Here are some points:
[ 0.17  0.24  0.1  -0.08 -0.86 -0.94  0.2  -0.91  1.83 -1.11  0.65 -1.08
  2.27 -0.46 -0.56  0.3 ]
[-0.07 -0.49 -0.5  -0.56 -0.92 -0.71  1.02 -0.21  1.35 -0.18  1.82 -0.37
  1.38 -1.64 -1.1  -0.41]
[-0.28 -0.05 -0.19  0.15 -0.2   0.15  2.08 -0.55  0.67 -0.9   2.07 -0.17
  0.63 -1.11 -1.59 -0.06]
[ 0.65  0.15  1.51  1.58 -0.03 -0.98  1.28  0.01  1.4   1.41  0.45 -1.09
 -1.13 -0.17  0.15  0.25]
[ 0.67  0.36  1.3  -0.39  0.72 -0.3  -0.12  0.62  0.29  1.98 -1.14 -1.03
 -0.27  1.27  1.73  0.34]
[-0.44 -0.25 -0.05 -0.53  0.31  0.89 -2.01  0.21 -0.19  0.8  -1.39  2.38
  0.04 -0.81 -0.31 -0.14]
[-0.48 -0.26 -0.1  -0.67 -0.17  0.43 -2.52 -0.23  0.17  0.06 -1.77  1.49
  0.7   0.62  0.92 -0.22]
[-1.   -0.54 -0.69 -0.3   0.74  0.81  1.35 -0.08 -0.01 -0.98  2.01 -0.44
  0.49 -1.26 -1.54 -0.5 ]
[ 0.83  0.49  1.61 -0.38  1.12 -0.16  0.24 -0.84 -1.02  0.88 -1.08 -0.95
 -0.13  2.02  0.86  0.42]
[-0.53  0.03  0.69 -0.59  0.63  1.41 -0.18 -1.14  0.6  -0.55 -0.04  1.19
  1.54 -0.54 -2.23  0.2 ]
[-0.51 -0.3   0.28 -0.62  0.22  1.13 -1.83 -0.17  0.61 -1.49 -1.16  0.6
  2.05  0.75 -0.09 -0.01]
[-0.27  0.03 -0.21 -0.42 -0.72 -0.35  1.45  1.6   0.84  1.21  1.75 -0.24
 -0.83 -1.06  1.36 -0.2 ]
[-0.47  0.12  0.8  -0.65  1.01  1.71  0.35 -1.21 -0.74 -0.39  0.21  1.64
  0.24 -0.05 -2.05  0.23]
[-0.17 -0.37 -0.3  -0.64  0.02 -1.08 -0.41 -0.73  0.54  0.46 -1.82 -1.82
  1.29  1.78 -0.16 -0.26]
[-0.54 -0.34 -0.2  -0.81  0.63  1.39 -1.77 -0.6  -0.8  -0.56 -0.7   2.25
  0.14  0.61  0.83 -0.27]
[-0.5  -0.19  0.12 -0.62  0.06  0.76 -1.86 -0.33  0.31 -1.57 -1.23  0.27
  1.53  1.62  0.78 -0.07]
[-0.19 -0.48 -0.53 -0.57 -1.33 -1.07  0.96 -0.81  1.33 -0.74  2.03 -0.67
  1.33 -0.57  0.05 -0.48]
[-0.38  0.47 -0.27 -0.07 -1.72 -1.06 -0.28 -0.11  0.69 -0.43 -0.5  -0.79
  2.13 -1.   -1.67 -0.32]
[-0.39 -0.3   0.05 -0.64  0.64  1.31 -2.12  0.42  0.04  1.19 -1.55  1.7
  0.31 -0.56 -0.06 -0.15]
[ 0.06  0.16  0.02  0.71 -0.92 -0.89 -0.25  0.1   2.84 -0.16  0.16 -1.06
  1.49 -0.9   0.01  0.2 ]
[-0.39 -0.27 -0.17  0.82  1.1   1.55 -1.62 -0.27 -0.67 -0.96 -1.01  1.57
 -0.66  1.06  0.93 -0.15]
[-0.21  0.84 -0.01  0.05 -0.19  0.1   1.81 -0.55  0.38 -1.    1.77 -0.39
  0.54 -1.28 -1.78  0.83]
[ 0.28 -0.39 -0.33 -0.54  0.54 -0.78 -1.96  0.37  1.    1.67 -1.16 -1.49
  0.71 -0.19  1.04 -0.33]
[-0.45  0.26 -0.33 -0.25 -1.89 -1.24 -1.03  0.67  0.88  0.16 -1.02 -1.19
  1.32  0.83  1.33 -0.27]
[-0.45 -0.25 -0.09 -0.58  0.11  0.77 -2.28  0.1  -0.48  0.61 -1.58  2.18
 -0.15  0.08  0.47 -0.15]
[ 1.29  0.64  2.04 -0.34  1.83  0.1   0.22 -0.66 -0.51  1.58 -0.78 -0.74
  0.3   0.12 -0.33  0.53]
[-1.54 -0.72 -0.96 -0.6  -0.45  0.03 -0.16 -0.81 -1.92  1.31  1.14 -1.42
 -0.24  0.34 -0.17 -0.79]
[ 1.05  0.64  1.91 -0.36  1.56 -0.09 -0.14 -0.82 -0.79  1.3  -1.01 -0.86
  0.06  1.17  0.66  0.54]
Here are 24 more points, each followed by its number:
[-0.17 -0.33 -0.29  0.89 -0.94 -0.52  0.71  0.04 -2.51 -0.36  0.45 -0.37
 -1.46  1.69  0.33 -0.18] 0
[-0.01 -0.55 -0.26 -0.06  0.1  -0.24  0.66 -1.74 -2.24 -0.78  1.24  1.01
 -1.4   0.35 -0.63 -0.17] 1
[ 0.09 -0.38 -0.33 -0.61 -0.2  -0.97 -0.91 -0.15  1.11  0.62 -1.56 -1.74
  1.25  1.59  0.92 -0.28] 2
[-0.4   0.91 -0.36  0.13 -1.97 -1.26  0.89  0.51 -1.35 -1.88  0.05 -0.5
  0.45  0.18 -0.98 -0.35] 3
[-0.57 -0.2  -0.38  0.37  0.75  0.07 -1.78  1.55  0.51  1.2  -2.34 -0.53
 -0.4  -0.14 -0.18 -0.36] 4
[ 0.26 -0.58 -0.4  -0.04  0.42  0.   -0.74 -1.73 -2.2  -0.67 -0.31  1.44
 -1.34  0.92 -0.1  -0.39] 5
[-0.3  -0.4  -0.34  0.36 -1.44 -0.96 -0.39 -0.46 -1.92 -1.09 -0.31  0.42
 -0.45  2.12  0.88 -0.3 ] 6
[-0.17 -0.21 -0.28  1.34 -0.85 -0.48  0.11  0.37 -2.42  0.04 -0.5  -0.23
 -1.55  1.73 -0.03 -0.13] 7
[-0.37  0.31 -0.26 -0.11 -1.63 -1.1  -0.5   1.06  1.63  0.67 -0.59 -0.88
  1.74 -1.16 -0.61 -0.24] 8
[-0.64 -0.43 -0.69 -0.39  0.18  0.28  0.82 -0.3  -1.01  1.48  1.19 -0.91
 -0.05 -1.65 -1.96 -0.7 ] 9
[-0.48 -0.1   0.34 -0.61  1.07  1.81 -1.18 -1.24  0.29 -1.15 -0.76  1.41
  1.35  0.73 -0.4   0.  ] 10
[-0.57  0.1  -0.18 -0.44 -1.89 -1.17 -0.07 -0.36 -0.11  1.55 -1.33 -1.41
  0.88  1.34 -0.33 -0.29] 11
[ 0.06 -0.33 -0.4  -0.57  0.4  -1.12 -1.48 -0.63  0.86  0.71 -1.6  -1.8
  1.38  0.95  0.22 -0.31] 12
[-0.35  0.28  0.98 -0.35  0.57  1.11  1.67 -0.56 -0.92 -1.18  1.19  1.22
 -0.68  0.23 -1.66  0.39] 13
[-0.28  0.08 -0.2  -0.41 -0.67 -0.28  0.81  1.88  1.17  1.48  1.13 -0.13
 -0.79 -0.89  1.8  -0.18] 14
[-0.45  0.65 -0.5  -0.76 -0.21  0.46  0.78  1.25  0.7   0.7   0.8   1.89
 -1.   -1.53  1.4  -0.44] 15
[-0.55 -0.23  0.09 -0.78 -0.18  0.69 -2.43 -0.49 -0.05 -0.27 -1.64  0.11
  1.5   1.34  0.35 -0.11] 16
[-0.55 -0.2   0.41 -0.71 -0.03  0.72 -1.19 -1.42  0.82 -1.23 -0.72  0.3
  2.    1.68  0.05  0.13] 17
[-0.26  0.2   0.7  -0.39  1.28  1.68  1.01 -0.43 -0.94 -0.97  0.75  1.77
 -0.61 -0.07 -1.48  0.22] 18
[-0.39  0.13 -0.27 -0.26 -1.7  -1.07 -0.15  0.21  0.1  -0.29 -1.1  -1.14
  0.57  2.26  1.44 -0.23] 19
[-0.31 -0.65 -0.4  -0.5  -1.49 -1.19  0.53 -0.94  0.47 -0.91  1.53 -0.84
  0.93  0.92  1.69 -0.42] 20
[-0.32  0.3  -0.19 -0.29  0.74  1.25  1.96 -0.42 -0.66 -1.    1.46  1.42
 -0.53 -0.63 -1.31  0.38] 21
[-0.46 -0.1  -0.23  0.71 -1.77 -1.12 -0.56 -0.52  0.57  0.88 -1.53 -1.55
  0.32  1.65  0.24 -0.31] 22
[-0.29 -0.23 -0.13  0.95  1.49  1.93 -1.39 -0.05 -0.33 -0.81 -0.78  1.97
 -0.45 -0.25 -0.29 -0.14] 23
Which of these numbered points is nearest to each point below, ignoring the 3 directions in which the first points spread most? Its number follows each.
[-0.31 -0.18 -0.29  0.06 -0.56 -0.2  -0.04  2.07  0.94  1.84  0.56 -0.52
 -1.14 -0.63  1.77 -0.18] > 14
[-0.51  0.65 -0.37 -0.01 -2.09 -1.34  0.08  0.05 -0.34 -0.37 -0.48 -0.86
  1.51 -0.78 -1.84 -0.33] > 11
[-0.16 -0.29 -0.21  0.68 -0.87 -0.57  0.37 -0.09 -2.27 -0.53  0.17 -0.48
 -1.28  2.08  1.01 -0.2 ] > 0
[-0.32 -0.23 -0.15  0.9   1.35  1.84 -1.55 -0.15 -0.56 -0.9  -0.94  1.83
 -0.58  0.39  0.32 -0.15] > 23
[ 0.11 -0.51 -0.28 -0.52  1.02 -1.09 -1.39 -0.39  0.32  1.48 -1.84 -1.77
  0.66  0.5  -0.19 -0.29] > 12
[-0.18 -0.32 -0.16  0.92 -0.8  -0.48 -0.17  0.2  -2.32 -0.11 -0.52 -0.27
 -1.32  2.13  0.77 -0.16] > 0
[-0.18 -0.23 -0.19  0.48 -0.85 -0.52  0.09 -0.15 -2.03 -0.53  0.03 -0.51
 -1.15  2.29  1.4  -0.15] > 0
[ 2.01  0.11  1.1   1.42  1.36 -0.96  0.37 -0.25  0.55  0.63 -0.05  0.05
 -1.39 -1.04 -0.72  0.28] > 23
[-0.4   0.62 -0.32 -0.51 -1.67 -1.13  1.    1.29  0.96  0.91  0.91  0.11
 -0.62 -0.82  1.78 -0.33] > 15
[-0.31 -0.05 -0.24  0.27 -0.5  -0.04  0.87  2.15  1.08  0.91  1.4  -0.17
 -1.22 -1.29  1.22 -0.22] > 14
[-0.51 -0.27  0.   -0.65 -0.65  0.08 -2.38  0.68  0.49  1.77 -1.65  0.8
  0.47 -0.29  0.45 -0.15] > 8
[-0.33  0.84 -0.29  0.19 -1.57 -1.    1.15  0.58 -2.28 -1.38  0.27 -0.23
 -0.86  0.56 -0.4  -0.27] > 3
[ 0.19  0.25  0.12 -0.03 -0.72 -0.84 -0.62 -0.8   2.08 -0.95 -0.26 -0.92
  2.42 -0.16 -0.25  0.33] > 10
[-0.35  0.29 -0.34 -0.42 -1.87 -1.4   0.18  0.47  0.4  -0.05 -1.24 -1.31
  1.06  1.78  0.77 -0.26] > 19
[-0.58 -0.24  0.04 -0.76 -0.38  0.48 -2.56 -0.66 -0.4   1.1  -1.75 -0.12
  1.11  0.71 -0.24 -0.1 ] > 16
[ 0.52  0.68  0.41  0.07 -0.99 -1.31 -0.4  -1.21  1.29 -1.31 -0.05 -1.44
  1.56  0.79  0.59  0.7 ] > 17
[-1.14 -0.31 -0.2   0.21  0.65 -0.24 -0.61  1.68  0.61  1.57 -1.25 -1.07
 -0.88 -1.09 -1.21 -0.65] > 4
[-0.3  -0.36 -0.3   0.41 -1.53 -0.95  0.64 -0.61 -2.15 -1.21  0.8   0.14
 -0.69  1.6   0.51 -0.23] > 6
[-0.19 -0.38 -0.2  -0.47 -0.08 -1.05 -0.58 -0.64  0.02  0.13 -1.62 -1.63
  0.83  2.38  0.78 -0.15] > 2
[-0.34  1.25 -0.42 -0.56 -1.47 -1.12  1.25 -0.84 -0.38 -1.05  0.54 -1.05
  0.18  1.23  1.58 -0.24] > 19
[ 0.73 -0.37 -0.33  0.6   0.06 -1.25  1.69 -1.2  -0.25 -0.98  1.49 -1.09
 -0.36 -0.48 -1.64 -0.3 ] > 5
[-0.21 -0.46 -0.33 -0.48 -1.28 -1.03 -0.03 -0.79  0.16 -0.88  0.8  -0.83
  0.46  1.82  2.21 -0.37] > 20
[-0.09 -0.31 -0.25  1.49 -0.74 -0.41  0.39  0.5  -2.62  0.18 -0.3   0.05
 -1.5   0.93 -0.93 -0.24] > 7
[-0.15 -0.06 -0.09  0.12 -0.03  0.27  1.87 -0.55  1.15 -1.03  1.67 -0.05
  1.02 -1.21 -1.72  0.03] > 18
[ 0.31  0.41  0.21  0.02 -0.79 -1.04 -0.58 -0.99  1.88 -1.11 -0.2  -1.11
  2.22  0.17  0.06  0.48] > 10
[-0.25  1.02 -0.4  -0.53 -1.53 -1.14  0.7   0.7   0.79  0.38  0.17 -1.05
  0.01  0.61  2.46 -0.32] > 21
[-0.22  0.29 -0.15 -0.15  0.8   1.09  1.85 -0.27 -0.31 -0.77  1.41  1.33
 -0.38 -1.24 -1.68  0.34] > 21
[-0.27  0.21 -0.3  -0.43 -0.71 -0.15  0.29  1.86  1.22  1.44  0.86  0.13
 -0.9  -0.44  2.16 -0.33] > 14
[-0.7  -0.24 -0.35  0.2   2.14  1.55 -0.71  1.11 -0.29  0.56 -0.82  0.81
 -0.82 -1.1  -1.21 -0.2 ] > 4
[-0.3   0.26  0.78 -0.32  1.13  1.75  0.79 -0.66 -1.23 -1.23  0.66  1.8
 -0.82  0.66 -0.69  0.17] > 13
[-0.22  0.09 -0.24 -0.35 -0.5  -0.21  0.13  2.04  1.42  1.62  0.31  0.03
 -0.67 -0.63  2.06 -0.15] > 14
[-0.7  -0.36 -0.43  0.    1.64  1.31  0.73  0.74 -0.73  0.28  0.78  0.5
 -1.06 -1.57 -1.78 -0.29] > 4
[ 0.95 -0.56 -0.33 -0.38  2.42 -0.45 -0.94 -0.76 -0.34 -0.28 -0.31 -1.2
  0.58 -1.04 -1.53 -0.33] > 12
[ 0.88  1.07  0.51  0.37 -0.76 -1.65  0.39 -1.34  0.98 -1.24  0.79 -1.38
  0.82  0.09 -0.01  1.14] > 13
[-0.32  0.03 -0.18 -0.37 -1.85 -1.27  0.27 -0.18  0.31  0.49 -1.45 -1.38
  1.06  1.9   0.07 -0.3 ] > 11
